[[109, 652],
[-552, -67],
[343, 71],
[-153, -720],
[-730, 528]]
=>
[[-552, -67],
[-153, -720]]

[[25, 243, 53, 587, 640, 23, 11, 149],
[26, 676, 341, 115, 421, 9, 67, 33],
[109, 23, 21, 332, 68, 456, 20, 660]]
=>
[[26, 676, 341, 115, 421, 9, 67, 33]]

[[-244, 693, -286, -490, -647, 106, -412, 339, -555],
[-84, 263, -601, -169, 590, 438, 433, 339, -613],
[-316, 560, 466, -499, -52, -684, -669, -186, 63],
[190, 215, 582, -640, 217, 332, -696, 400, 217],
[391, -513, 283, 623, 456, -655, 332, -128, 505],
[-205, -128, -39, 208, -75, -466, -481, -96, 143],
[631, 160, -1, -188, -701, -308, -362, -570, -162],
[646, -468, -157, 694, 93, 447, 234, -183, 118],
[-660, 105, -8, -195, 513, -61, 611, -294, -705]]
=>
[[-84, 263, -601, -169, 590, 438, 433, 339, -613],
[190, 215, 582, -640, 217, 332, -696, 400, 217],
[-205, -128, -39, 208, -75, -466, -481, -96, 143],
[646, -468, -157, 694, 93, 447, 234, -183, 118]]

[[124, 167, -99, -169, -138, -129, -54, 10, -108, 112, 4],
[-123, 113, 155, -162, 438, 425, -127, 31, 490, 30, 44],
[-9, -6, -3, 25, 78, -43, 249, 27, 704, 39, 49],
[-11, -564, 102, -21, 355, 127, -66, 60, 482, -6, -31],
[206, 73, 15, -375, -548, 256, -62, 48, 91, 57, 37]]
=>
[[-123, 113, 155, -162, 438, 425, -127, 31, 490, 30, 44],
[-11, -564, 102, -21, 355, 127, -66, 60, 482, -6, -31]]

[[-34, -605, 34, -219, 2],
[-545, -96, 776, 382, 517],
[-574, 88, 561, 239, 484],
[902, -804, 549, 247, 179]]
=>
[[-545, -96, 776, 382, 517],
[902, -804, 549, 247, 179]]

[[174, 77, 249, -515, 417, 17, 52, -326, 312, -614, -442, 158, -78],
[188, 44, -211, 461, 2, -242, 108, 329, 45, 541, 496, -155, -72],
[-659, -250, 8, -165, -605, 475, -336, -170, -517, -203, -325, 59, 259]]
=>
[[188, 44, -211, 461, 2, -242, 108, 329, 45, 541, 496, -155, -72]]
---
[[101, -417, -415, -451, -61, 145, 144, 133, -82, 245],
[-228, 401, 57, -516, 89, -277, -361, 259, -23, 259],
[-42, 307, -167, -570, 258, 208, 86, -455, -419, 472],
[190, -666, 127, -144, -166, -43, -167, 153, -394, -724],
[330, -390, 236, -51, -263, -306, -130, -72, -556, -712],
[293, -406, -135, 394, 425, -133, 129, -272, 47, 323],
[177, -288, 198, -121, -68, -447, -377, -173, -576, -803],
[96, -617, -64, 6, -165, -111, -19, -18, -313, -432]]
=>
[[245, 259, 472, -724, -712, 323, -803, -432],
[-82, -23, -419, -394, -556, 47, -576, -313],
[133, 259, -455, 153, -72, -272, -173, -18],
[144, -361, 86, -167, -130, 129, -377, -19],
[145, -277, 208, -43, -306, -133, -447, -111],
[-61, 89, 258, -166, -263, 425, -68, -165],
[-451, -516, -570, -144, -51, 394, -121, 6],
[-415, 57, -167, 127, 236, -135, 198, -64],
[-417, 401, 307, -666, -390, -406, -288, -617],
[101, -228, -42, 190, 330, 293, 177, 96]]

[[-583, 673, -700, 519],
[-267, -494, 730, 148],
[-769, 100, -5, 755],
[361, -692, 603, -78]]
=>
[[519, 148, 755, -78],
[-700, 730, -5, 603],
[673, -494, 100, -692],
[-583, -267, -769, 361]]

[[-75, -58, 0, 0, 598, 27, 82, -231],
[-344, 0, 857, 328, -111, 390, -226, 331],
[0, -92, -579, -381, 56, 0, 264, 69],
[-267, 134, 0, 711, -124, 0, -178, 50],
[0, 334, -147, -107, 125, 235, -138, 284],
[68, -187, 62, 131, -129, 0, -124, -210],
[-91, 165, -638, -384, 399, -107, 180, 110],
[-156, -45, 14, 0, 38, 114, -108, -260]]
=>
[[-231, 331, 69, 50, 284, -210, 110, -260],
[82, -226, 264, -178, -138, -124, 180, -108],
[27, 390, 0, 0, 235, 0, -107, 114],
[598, -111, 56, -124, 125, -129, 399, 38],
[0, 328, -381, 711, -107, 131, -384, 0],
[0, 857, -579, 0, -147, 62, -638, 14],
[-58, 0, -92, 134, 334, -187, 165, -45],
[-75, -344, 0, -267, 0, 68, -91, -156]]

[[21, 23, -163, 511],
[313, -53, 205, 337],
[716, 318, -171, -240],
[716, 4, -174, -240],
[314, -64, 206, 337],
[716, 56, -169, -241],
[22, -31, -167, 512],
[315, -52, 208, 339]]
=>
[[511, 337, -240, -240, 337, -241, 512, 339],
[-163, 205, -171, -174, 206, -169, -167, 208],
[23, -53, 318, 4, -64, 56, -31, -52],
[21, 313, 716, 716, 314, 716, 22, 315]]

[[-389, 42, 553, 402],
[554, -755, 722, -534],
[-549, 143, 605, 786],
[-374, 699, -760, -94],
[127, -508, 812, 343],
[779, -439, -459, -691],
[-202, 245, -135, -96],
[-642, 259, 165, 594]]
=>
[[402, -534, 786, -94, 343, -691, -96, 594],
[553, 722, 605, -760, 812, -459, -135, 165],
[42, -755, 143, 699, -508, -439, 245, 259],
[-389, 554, -549, -374, 127, 779, -202, -642]]

[[352, 43, -137, 79, -249, -313],
[-425, 381, 321, 205, 465, 784],
[284, 27, -12, 76, -102, -250],
[423, -415, -435, -367, -306, 280],
[24, 41, 68, 13, 129, 291],
[-331, 500, 531, 401, 503, 229],
[-381, 565, 208, 345, 264, 588]]
=>
[[-313, 784, -250, 280, 291, 229, 588],
[-249, 465, -102, -306, 129, 503, 264],
[79, 205, 76, -367, 13, 401, 345],
[-137, 321, -12, -435, 68, 531, 208],
[43, 381, 27, -415, 41, 500, 565],
[352, -425, 284, 423, 24, -331, -381]]
